Here are some numbered points:
[ 52  31  24  -6 -46 -64 -64 -63 -66 -60] 0
[  3  22  21   2 -21 -43 -61 -70 -67 -65] 1
[ 3 11  4  1 -3 -5 -4  4 11 12] 2
[-25 -27 -40 -31  -9   8  12  19  35  51] 3
[42 60 33 13  4  2  6 16 29 18] 4
[  1  26  25  12  -9 -32 -52 -61 -62 -69] 5
[  6   8   4   3   6   0  -7 -10  -5  -6] 6
[-23 -25 -11   4  18  19  15   8   3   1] 7
[ 37  14  35  23   5 -29 -31 -43 -67 -76] 8
[-10 -31 -20  -7   9  26  48  58  50  47] 9
[ 1 15 19 28 38 38 21  8  2  8] 10
[-67 -59 -40   8  62  97  94  77  62  48] 11
[-39 -51 -35  -5  27  50  60  53  43  40] 12
[-74 -72 -43  -4  27  52  53  33   2 -14] 13
[-32  -6  10  25  34  36  17  -1 -21 -35] 14
[-32 -17 -10  13  29  38  23  15  14   9] 15
[ -1 -35 -40 -41 -41 -34   0  23  34  49] 16
[ 22  24  13  -6 -30 -51 -59 -57 -37 -14] 17
[-40 -20 -12  14  42  63  64  68  75  74] 18
[-29 -33 -26  -8   6  27  41  49  53  59] 19
[ -9  21  25  28  21  19  -4 -26 -41 -37] 20
[-34 -37 -24   2  33  54  59  57  53  52] 21
[ 59  69  26 -13 -45 -64 -71 -66 -47 -38] 22
[ 25  14  31  31  20  -4 -11 -23 -34 -33] 23
[ 68  62  18 -17 -45 -59 -64 -51 -21  -1] 24
[-11  -4   0 -11 -25 -40 -52 -61 -62 -56] 25
[ 27 -12   8  11   7   8  42  60  58  41] 26
Which two points above are nearest to each new point by angle? Their numbers follow each, nearest first.
[ 29  23  -3 -29 -40 -30 -10  15  26  30] 2 16
[-15 -11  -4  10  27  58  54  42   8  12] 11 15
[ 51  34  -3 -32 -54 -55 -34   1  38  56] 2 24
[ 36  26   4 -28 -53 -53 -38 -12   7  14] 24 22
[  4  31  39  46  52  58  49  35  16 -17] 10 14
[-26 -14 -14 -14 -15 -15 -22 -24 -18 -17] 25 1
[ 23  30  -6 -37 -55 -59 -45 -13  22  24] 24 17
[ 15   8   9   2  -1  -4  -8 -11 -21 -12] 8 0
[ 32  22  12  -8 -28 -38 -31 -19 -12   8] 24 22
[ -71 -127  -53    8   60   91  127  127   92   55] 12 11
[ 13 -15  -8 -14 -19 -27 -12   1  13  31] 16 3
[ 93  64  28 -15 -53 -73 -70 -50 -22   0] 24 22
